Some points, one per row:
[-13. 37. 58. -10. 2. 1. 28. 12. -27. -2. -4. 2. 0. 28. -7. 14. -8. 25. 6.
 -18. 39. -19. 9. 9. -19. 30. -3. -3. 9. -20. 27. 48. -12. -46. -5. -35. 9. 5.
 -5. 31. -14. 24. 6. -47. 12. 33. -16. -12.]
[1. 6. -9. -20. -30. 73. 35. 31. 54. -17. 18. 17. -11. 22. 52. -7. 53. -31. 29.
 -22. -42. 71. 90. -18. 4. -13. 2. 68. 39. 41. -17. -21. 16. 57. 2. 42. 2. -37.
 1. -65. 16. 24. 28. 45. 73. -38. 0. 31.]
[-27. -25. -9. -8. -7. -23. -46. -21. -1. 9. -8. 9. 27. 7. -34. -1. 40. 0. -12.
 -30. -11. 3. 12. 8. -11. -12. -25. -13. -17. -8. -15. 4. -62. -8. 20. 17. -4. 2.
 5. 9. -1. 29. 14. 0. -9. 9. 1. -45.]
[16. -64. 19. -14. -10. 80. -36. -9. 67. 7. -7. 2. -24. 53. 18. -7. 27. -18. 35.
 -9. 7. -15. 76. -14. -15. -33. -68. 72. -40. -15. -25. 17. -40. 36. -48. 28. -33. 5.
 -14. -33. -7. 38. 10. 48. -16. 33. -13. 11.]
[-11. 42. 9. 5. 1. -5. -6. -38. -27. -8. -14. 50. 15. -40. 4. 4. -16. 22. -25.
 -16. -11. -40. -17. 30. 0. 26. 2. -14. 13. 29. -2. -16. -17. -15. 21. -1. 12. -1.
 18. -3. -9. -14. -9. -11. -27. 2. 15. 25.]
[21. 2. -30. 58. 0. -26. -6. -24. -46. 1. -3. -33. 6. -49. -24. -37. -32. 15. -21.
 25. -8. -22. -58. 36. 44. -31. -3. -54. -47. -16. -30. -41. 19. -45. 37. -4. 0. 7.
 11. 12. -5. -1. -51. 17. -55. -22. -22. -10.]
[-5. 15. 6. 38. -1. -29. -37. -32. -2. 13. 2. -30. 16. 4. -28. -19. -3. 25. 22.
 21. 47. 5. -53. 6. 12. -4. -1. -31. -10. 6. 22. -5. 8. -56. 8. -30. 4. -23.
 20. 19. -9. -42. -3. -24. -30. -28. -11. -16.]
[-33. -35. 1. 36. -8. 12. -63. -24. 8. -17. 28. -26. 6. 9. -13. 26. -27. 11. 37.
 43. 19. -30. -31. -17. 31. -5. 43. -15. -14. -9. 5. -18. -45. -22. 24. -27. 30. -40.
 48. 22. 23. -39. -38. 10. -33. 2. -49. 33.]
[8. 13. -3. 7. -7. 2. 3. 22. -7. -13. -33. 10. 16. -17. -8. -18. 12. -13. 4.
 65. 3. 22. 13. 7. 11. -20. 13. 0. 15. -18. -3. -5. 13. 16. 17. -8. -15. 11.
 19. -10. 54. -9. 9. 33. 31. 2. 26. 16.]
[1. 19. -6. 4. 18. -23. 4. 7. 20. -2. -14. 7. -19. 8. -17. -14. -14. 10. -3.
 -8. 42. -19. -43. 21. -2. 12. 28. -37. 5. 24. 18. -10. 14. -6. 22. -13. 26. 10.
 12. 13. 21. -11. -12. 17. 9. -1. 45. -7.]
[-40. 22. 49. 13. 13. -20. 12. -5. -11. 21. -17. -3. 37. -8. 0. 31. 5. 8. 12.
 6. 30. -1. -8. 52. -13. -23. 8. -7. 7. 4. 30. 16. 23. -31. 24. -17. 18. 9.
 13. -18. 17. 0. 31. -1. -9. -17. 16. -8.]
[-26. -22. -36. -27. 3. -5. 5. 35. -27. -27. -22. -1. -16. -2. 45. -4. -33. -21. -40.
 -1. -46. 16. -11. -8. 8. 9. 10. -30. 4. -6. -32. -6. 43. 39. -18. 29. -16. 5.
 18. 35. 12. -19. -36. -5. -16. 28. -14. 4.]
[5. -14. 9. -33. 11. -19. -24. -31. -7. 37. 1. -22. -12. 69. -24. -25. 19. 20. -11.
 -32. -8. -14. 18. -3. -47. 18. 7. -6. -2. -26. -12. 6. -6. 22. -7. 13. -12. -12.
 -19. 23. 14. 23. -34. -11. -9. 20. -21. -33.]
[-3. -43. -8. -44. -26. 57. -10. 32. 60. 7. -11. 25. -18. 63. 36. 11. 54. -43. 33.
 7. -43. 37. 74. -42. -43. -21. -21. 51. -10. -8. -19. 11. 6. 48. -27. 3. -24. 20.
 9. -41. 32. 51. 47. 36. 19. 6. 19. 47.]
Here are 10 more points, each followed by its number:
[6. -19. -16. 1. -42. -55. 22. 5. -7. 19. 7. -19. 9. 11. -18. -20. -36. 17. 4.
 12. 9. 19. -23. -8. -4. -20. -12. -29. -20. 11. -12. -9. 6. -42. 20. -7. -23. -35.
 7. 25. 36. -61. -15. -13. -20. -41. -21. 33.] 0
[-10. -43. -16. -15. 11. -11. -24. 17. 11. 23. 1. -7. 20. 34. 9. -13. 16. 20. -17.
 -20. 27. -8. 14. 73. 8. -9. -1. 16. 19. -13. -23. 19. -16. -11. 11. -10. 25. -13.
 -23. -8. 8. 6. 42. 13. 13. 21. -30. -24.] 1
[5. 27. -11. -7. 23. -47. 1. 13. -57. 3. -44. -5. -4. -1. -1. -31. -11. 19. 0.
 -23. 23. -17. -12. 22. 18. 9. -33. -28. -16. 17. -32. 5. 1. -12. -32. -1. 11. -12.
 -37. 32. -9. -18. -9. -4. -49. 3. -29. -26.] 2
[-6. -6. 17. 43. -7. 74. 23. 42. 70. 13. 7. -14. -7. 27. 30. 5. 8. -29. 41.
 24. -26. 40. -5. -26. -8. 14. 35. 52. 23. 43. 42. -16. 15. 44. -29. 24. 18. 1.
 45. -24. 37. 43. -5. 17. 47. -27. 45. 56.] 3
[33. -20. -3. -14. 2. 31. -12. -4. 6. -28. 6. -1. -15. 24. 40. -4. 33. -33. -11.
 -8. -4. -8. 71. -20. -56. -12. -27. 75. 8. 13. 17. -20. 14. 34. -54. 44. 14. 47.
 -14. -8. -6. 43. 25. 31. 31. 48. 5. 20.] 4
[0. 40. 9. -3. 18. -47. -41. -8. -7. 30. -45. 3. 15. -12. -33. 6. -19. 57. 5.
 -19. 51. -27. 0. 3. 6. 10. 7. -35. 5. -20. -19. 42. 0. -17. 22. 9. 24. 0.
 -34. -3. -19. 3. 21. -4. -7. -19. -27. 17.] 5
[14. -1. -21. 24. -1. -10. -3. -15. -13. -11. -8. 7. -22. -19. -20. 12. -13. -2. -12.
 -28. 26. -16. -47. 35. 6. 28. 5. -23. 18. 19. 4. -5. -9. -11. 26. -2. 21. -9.
 7. 22. -24. 12. -20. -18. -21. 27. -6. -2.] 6
[-21. 14. 2. 32. -12. -19. -18. 5. -3. 7. 1. -8. 28. -28. -30. 20. -27. -10. 0.
 7. 22. -32. -11. 5. -13. 31. 25. 7. -25. -19. -27. -6. -27. -41. 20. 10. 19. 7.
 0. 24. -6. -11. -6. -32. -7. -6. -23. -52.] 7
[-7. 6. 35. 29. -1. -57. -21. -28. -22. -9. 9. 6. 0. -26. -5. 42. 10. 34. 34.
 43. 21. -22. -33. 20. 26. -20. 19. -55. 9. -20. 16. 48. 18. -25. 54. -39. 35. -16.
 0. 15. -14. -24. -34. -2. 21. -23. -21. -29.] 8
[17. -20. -20. 27. -13. -16. 11. 37. -1. -32. 9. -42. -17. -23. 4. -24. -39. 18. 21.
 36. 4. 20. -50. 42. 59. 12. 15. -7. -9. -42. -8. 17. -5. -27. 14. -14. -3. -31.
 6. 5. -16. -14. -36. -16. 15. 4. 5. -10.] 9
Which three of these numbered points are nearest to each point below, looking only along the 7 directions in which the first points spread most? Their numbers follow each, nearest first.
[-28. 48. 50. -5. 8. -36. -13. -3. -12. 23. -23. 0. 1. -14. -25. 17. -12. 28. 13.
 -46. -37. 12. -22. 13. -8. 30. 0. -37. -25. -28. 23. 16. -11. -41. 37. -9. 29. 4.
 20. -2. -17. 6. 21. -13. 2. 27. 4. 36.] > 5 7 6
[-1. 3. 20. 39. -10. 73. 36. 51. 30. -47. 25. 8. 7. 40. 36. 11. -15. -20. 31.
 5. -46. 36. 18. -26. 5. -40. 40. 65. 19. 10. 40. -68. 7. 3. -41. 20. -18. -13.
 57. -42. 35. 6. 23. 26. 35. -72. 99. 83.] > 3 4 1
[-30. 61. 21. 0. 4. -7. -13. 5. -19. 2. 17. 19. 47. 0. -2. 47. 10. 14. 6.
 -15. 7. -21. -35. 57. 0. 38. -2. 8. -4. 7. 21. 6. -21. -29. 4. -1. 27. -6.
 -22. -8. -9. -12. 25. -29. 37. -8. 26. -17.] > 5 6 7
[-14. -55. 12. 1. -3. 75. 25. 36. 32. 46. 7. 39. -40. 65. 18. 9. 57. -35. 28.
 -21. -36. -15. 95. -32. -79. -40. 0. 80. 7. -36. 17. 32. 0. 70. -44. 24. -57. 9.
 -20. -41. -2. 37. 35. 31. 50. 6. 2. 23.] > 4 3 1
[-5. -8. -44. -3. -2. -5. 9. 2. -7. -17. -25. -25. -3. -21. 30. -24. -27. 24. -19.
 16. -6. 9. -10. -35. 26. -30. -19. 0. 14. 27. -5. -16. 34. -19. -4. -38. -10. 15.
 21. 20. 7. -16. -8. -10. -13. 14. -7. -33.] > 9 0 6
[13. -18. 22. -11. -3. -47. -3. 2. -29. 1. 13. -23. 13. -49. -52. 9. -34. -17. 55.
 25. 26. 11. -18. 8. 11. 19. 23. -34. -27. -13. 18. 15. 11. 2. 25. -17. 25. -13.
 27. -1. -23. 4. -10. -10. -17. 4. -21. 22.] > 9 0 8
Now 10 new points, numbered from 0 again:
[32. -4. -9. -32. -4. 6. 21. 9. 5. 20. 49. -19. 1. 19. -6. 30. -2. 12. 22.
 -18. -12. -13. 14. 3. 28. -31. -43. -6. -1. 17. -1. -2. -43. 7. -3. -2. -20. 3.
 15. 10. -17. 14. -13. -40. -7. -7. -36. -30.] 0
[8. 20. -59. 21. -7. -69. 41. 10. -4. 3. 1. -57. 2. -16. -17. -29. -15. -8. -25.
 -8. 20. 2. -20. -40. 57. 3. 3. -48. -10. 30. -38. -2. 34. -8. 33. 2. -4. -10.
 -14. 5. -5. 0. -38. -26. -8. -8. -41. -37.] 1
[14. 8. 3. 9. 12. -2. 18. 9. -4. -23. -14. -21. 32. -57. -30. 7. -27. -10. -56.
 -13. 4. -3. -32. -5. 9. 33. -14. -38. -13. -13. 10. 4. 30. 3. 27. -43. -6. 29.
 9. 30. -27. -38. -26. -34. -27. 19. 5. 7.] 2
[-10. 66. -3. 20. 5. 24. -9. -30. -5. 0. -4. -13. 25. -3. 11. 6. 6. 4. -12.
 21. -18. 8. -2. 0. 39. -7. -29. 13. 11. -16. -15. -30. 11. -30. -32. 0. -3. -12.
 0. -65. -10. 9. -30. -13. 0. 7. 6. -22.] 3
[6. -11. -8. -36. -15. 7. 12. 12. 16. -4. 56. 10. -15. 53. 20. 12. 12. -9. 14.
 -20. -8. 39. 36. -32. -33. 6. -23. 29. -40. 6. -10. 29. 7. 41. -19. 28. -10. 22.
 -14. 11. -5. -4. 28. -4. 16. 34. 1. -14.] 4
[-28. -2. 22. -30. -21. 52. 3. 7. 8. -5. -8. 9. 9. 16. 11. -19. -2. -41. -53.
 -34. -16. 35. 43. 9. -30. 4. -1. 36. -19. -23. 8. 43. -22. 49. -3. 25. -17. 15.
 -21. 28. 2. 42. 18. 8. 18. 40. -2. 4.] 5
[-1. -4. 36. -26. -14. 32. 16. -2. 13. -11. 25. 26. -35. 3. 11. 1. -6. 10. 3.
 -12. -23. 7. 5. -6. -20. -16. 0. 14. 4. 10. 16. -12. -10. 14. -16. 18. -21. 6.
 -21. -9. 39. 8. 22. 17. 3. -8. 15. -4.] 6
[6. 19. -32. 12. -19. 7. -12. 24. -12. 2. 35. -18. -20. 35. 33. 1. -9. -11. 15.
 1. -41. -27. 34. -22. 3. -28. -29. 37. 24. 26. 17. 3. 12. 14. -38. 26. -29. -29.
 -19. -9. -10. 23. 21. 34. -1. 16. 4. 9.] 7
[-21. 4. 1. 53. 35. -14. -10. -11. 10. 8. 13. -27. 21. -34. -26. 3. -12. 28. 4.
 20. 18. -27. -63. 64. 33. 18. 37. 3. -13. 17. 9. -52. -7. -46. 37. -11. -15. 26.
 35. -9. -6. 2. -11. -7. -5. -19. 52. 25.] 8
[-7. 35. -43. -14. 13. 4. 18. 14. 19. 2. 20. 61. 8. 3. 22. -7. 13. -12. -7.
 -1. -17. -31. 19. -22. -1. 7. 0. 13. -27. 34. -38. 17. 6. 8. -20. -2. -23. 8.
 -43. -24. -12. 13. -7. -5. -21. 4. 10. -11.] 9
Which three of these numbered points are nearest to each point below, looking only along the 7 directions in which the first points spread most? Their numbers follow each, nearest first.
[-30. 13. 27. 36. 1. -7. -23. 3. 6. -4. -28. 1. -27. 20. -18. 4. 12. -20. -10.
 -5. -9. 13. -37. -41. 1. 25. 11. 14. -4. 23. 16. -2. 1. -21. 0. -20. -7. -8.
 -38. 25. -13. 6. 9. 13. -26. -13. -20. -43.] > 0 3 6
[18. -35. -24. -4. 11. -37. 20. -5. 7. -17. 22. -23. 3. -58. -27. -15. -40. -1. 14.
 46. 22. -17. -57. 0. 18. -6. 29. -25. -14. 6. -20. -37. 5. -31. 22. -27. 2. -55.
 17. 10. -10. -64. 12. -40. -15. -35. -15. 26.] > 8 1 2
[12. 44. -24. -4. 8. -20. 16. 2. -45. 39. -13. 13. 6. 9. 1. -7. -22. 25. -9.
 -7. 28. -12. -52. 2. 51. 38. -48. -50. -2. -3. -23. -20. -1. -26. -6. -4. 24. 27.
 -12. 3. -5. -25. -13. -40. -9. 19. 2. -14.] > 2 1 3
[27. 5. -12. 10. 10. 11. -32. -3. 23. 13. 25. 43. -41. 46. -18. -8. 17. 15. -8.
 -3. 8. -30. 20. 7. -13. -12. -23. 24. -2. 19. -19. 9. -6. -23. 3. -5. 9. -3.
 -1. 1. 35. 35. -13. 39. -11. -23. 24. 5.] > 0 6 3
[21. -47. 1. -74. -24. 57. -43. -24. 41. 8. 14. 7. -68. 46. 3. -9. 33. -14. 7.
 -20. -31. 4. 70. 0. -14. -47. -8. 57. 30. 4. -15. 21. -8. 54. -59. -4. -16. -24.
 9. -10. 5. 16. -9. 5. -1. 17. 8. -1.] > 4 7 5
[-1. -18. 9. -5. -15. 14. -1. -10. -10. 8. 13. -17. -18. 1. 3. -17. 11. 2. 33.
 -22. -23. 3. -23. -11. 15. 7. -2. 31. 47. -10. 12. 19. -3. 7. -33. -30. 3. -23.
 -19. 0. -16. -8. -3. -15. 17. 32. -8. 15.] > 0 6 7
